One turning vector, and how many ticks it has turned
The counts run from 0 to 614.
[-10  -4   5  37 -14  -8  -1   8 -12  19  -3   3   7 -14  -8   0 -14   6
 -26  -1  -3 -24 -19   5   2  -6 -13  39  10   3 -10   7  -2  -3 -21 -12] : 441
[-12  11  22   5   3 -17   4   6   7   3  -1   5   3  -9  -4  20   1 -29
 -20   1  -4 -16  -7 -20 -12   7   8  25   4 -21 -24 -20  -8  -9 -24   8] : 487
[ -2  11   3 -10  14 -11   5  10   2  16  -6  10  -4 -11 -26   0  -3 -18
   2  -2 -25  14   8   4  -1  -1  -2  40 -10 -27   6  -4 -11   1 -20  -8] : 168
[  1 -21 -11 -13 -13  -8  11   7   2  -9 -23  21  -6  -2  -8 -14  -2 -15
 -11   4 -19  12 -34  -8   3   9   2  22   3 -10 -23 -11 -15 -21  10  -1] : 473
[-11 -17 -13  -1  -6  -8   9   1  10   9 -28   5   6 -33  -1  15 -21   0
   0  -8  -6  22  -4   7  -8   4   1  14  12 -13 -10  35  -5 -22   8  11] : 355
[-14 -17   3  -1  -1 -22 -23  11   9  12  -5 -11  23 -13   4  -6  19 -11
  -7   5 -10   8 -11   6  -7   0   6  28   1 -20 -12   1 -13 -28 -12  -2] : 123
[ -3 -10  14  18 -10  -7  -8   2  18   7  -6  16  -6   9   9   7   7 -17
 -15  -2   5  -2 -13   8   9   5  28  34   9  -4 -30  -3  -6 -21 -15 -17] : 195
[  9   8   7 -10 -13   7 -13  -2  14  -8 -19  24  -1  -5 -31  -2  -4 -10
 -15   7 -26   3   1  -7 -14  -2 -14  21 -13 -10 -13 -11   6  -9 -27  -8] : 533
[ -2  -8  13  10  -7 -13   7   1  19  11   4   2  -2   1  -3  15  10 -36
 -13  -3  -7 -10   4 -18 -10   8  14  28  10 -10 -26 -10  -1 -15 -37   4] : 486
[ -2   3  19  -9  10  -2   6   4  26  16  15 -11  26 -19 -10  16  -3   0
  -3  -8   8  19  15  17  18   6  21  21   9   6 -24  -7  -6 -10  -8 -10] : 130
[  4   3   5  22  -3  -1   5 -11   2   8 -16   7   5 -19 -13  14 -25   3
 -24  -9   4 -19  -8  13  22  -3   9  25  22   0 -30  11  -8 -13  -1 -20] : 72
[ -5  -9   1  -1   2 -17   8  -1  16   4  -4  18  -9  -2  -4  17  13 -26
  -2   0  -9   6   5  -9  -7   8  22  21  12  -5 -46 -11   4  -6 -25  -2] : 485
[  9  14  15  -3 -21   0   2  -6  11  15  16 -18  34 -13 -27   6 -22  -6
 -16  -4   6  -9   5 -16  10  -7   6   9  17   2 -22  -8 -10 -21 -22  -2] : 208
[-11 -19  -1   2 -13 -18  20  17  16  18   3 -20   9 -10  12   7 -10 -10
   0 -13  11  17   1  -1   7  18  15  23  16   7 -32  11  -9  -2   0   3] : 558
[ 15 -26   7  -4 -12   1  10 -10  14   6   9 -13  20  -8 -20   9   5 -25
  -5   9  -2  -4 -11  -3  12   7  -4  22  -1 -18 -14 -23  22 -18  -2   0] : 135
[ -5  -5  18 -15 -17 -14 -12   7  18  -2  -1  -4  13  -4  -7 -10   6  10
   1 -18  -7  23  13  30  -2 -11  -6  26  11 -12  -4  16 -34  -6 -10  -1] : 325
[-14 -18  23  -5 -12  -8  19  15   3   8   1 -11  23 -22   5  19  -9  -4
 -10 -11   1   0 -18  -1   8  11 -12  23   3 -23   6   5   3  -6   7  12] : 63
[ 19  15  15  -7 -13  14  -8  -7  11   6  -1  18   1  -1 -28 -16 -16  -5
 -17  22 -10  -5 -11   0   6  -1  -1  33 -14 -22   0 -17   4 -13 -11 -12] : 457
[ -1 -13  -2   1 -24  17   5   2   5   3  -1  12  17 -11 -10 -13 -17  30
  -2  27 -11  16 -18   2  -5  -2 -12  29  -9 -10   1   8  15   2   6  -4] : 18
[  2   6  10 -15 -18  12  -6  11   7   8  -4   7  29  -5 -18 -13 -21   3
 -15  -3 -13  12 -16   7   0   1 -19  24 -14 -14  29   0  -7 -16  -7  -6] : 460
[  2  -7  12 -17 -12  13 -23   0  28  -7  -3  -1   3 -19  -4  -1 -11  19
  -6   5 -11  16  25  18  -3  -1  -1  24 -22  12 -23 -12  -6  -1 -13   3] : 251
[ -1  -7 -10   1   0   2   8  -1 -14  15   2   1  20 -15 -24 -15 -11  14
  -5  12 -18  11 -22   7  15  -2 -11  37   2 -21   4  -2  -7  -7  14 -14] : 15
[  9   3  -6  11 -23   2  32   0   9  18  16  10  -4  14 -21  -9 -14 -20
  -8   3  -9   5 -18 -17   6   4  -5  29  -3   0  -3  -2  17   2 -20 -10] : 593
[  2 -15   3  -3  -2   2  -3 -10   5   0   6  -6  23 -29 -26   7 -12  25
  -2   3 -10  15  24  22  12 -13  -1  21   2  15 -29  -7   0   8   0   0] : 7
[  8  -7 -18  15   7  14   5   1  11  10  -2  15  -4 -15 -17   0 -17   0
 -10  16 -11   8  -6  -5   4  10  15  34 -18  16 -21 -20  13   3  -9  -5] : 301
[  3   0  -1 -12   6   7   2  11  12   6 -17   6  -2 -14  -8  -6 -22 -10
 -17 -16 -10   5  -7  18  13  17   8  30 -19  21  -6 -17 -16 -14  -4 -11] : 179
[  0   3   9  11 -15  -8   4  -5   2  17  27   0  13  -5 -17   2  -8  13
   2 -12  -6  22  14   8  -6 -28   0  26  17 -13   1  23 -17  -1 -18   5] : 81
[ -8 -11  13  11  -9   4 -11  -3  10   1  -5  24  -1  -9  -7   1   2  24
   0  17 -15   8  12  20 -11 -14  -5  40   0 -28 -11  10   8   9 -11  -6] : 446
[ -7   2  27   5 -23  -3  21  -2  18   7   0  20  15   4  -4  18   5 -24
 -14  -5  -5  -4 -26 -13   4   6   2  20  11 -16 -14  -6  14  -7 -16  -6] : 273
[  2   1   8  10 -29  -4   8  17  10   9  -7 -13  -3   1  -4  -7 -28   0
 -20  -9  12 -14   2  -5  14  19  -8  37  -3  16 -19   9 -12   4 -13 -12] : 315
[-14 -13  -7 -10   8  -2   0  16   6  -4 -22   8  12 -17  -2  -4  -1 -10
 -20  -2 -23  12 -29   3   6  17   3  23  -6  12 -13 -22  -8 -16   2  -5] : 549
[ 15   9 -11   6 -10  11  -4 -11   6  11  10  12   8  -6 -35 -11 -16  11
 -11  25 -17   0  -1  -7   1  -6   7  27  -2   2 -28 -17   9  -5 -21 -12] : 87
[  4  -6   7  34 -14   2  13  -5  -4   8   6  11 -11 -11  -4   8 -28   6
 -15   4   6 -19   0  -1   9 -10  14  39   3  11 -35   2   0   6  -8   3] : 438
[ -2   2   2   2   3  -5  -9  -4  25  14   5  25   9   8 -10   5   8 -26
  -8  -5 -14  10  -6  -9  -5  -7  25  18  12   6 -20  -4 -10 -19 -36 -13] : 409
[ -3  12   0   1 -11   2   6   8  29   8 -20  25 -17  -4   3   0 -27  -1
   3 -12  -6  24  15   5 -13   7   9  27  -2   4 -12  22  -6   4 -18  -3] : 603
[-13  -7  -1   5 -12  -8   0  16  23  10   0  17   4  -1  16   2  -7  -9
  -5 -14   0  25 -18   0 -14  -2  19  24   5   3   1  28 -19 -18 -15   9] : 478
[ 18 -26 -23   4 -16   3  23 -14  15   1  17   2   8  -5 -23   2 -15  -9
   1  -7 -12  30   3  -3   3 -11   1  15   3  14 -25  -1  21   1  -1   6] : 222
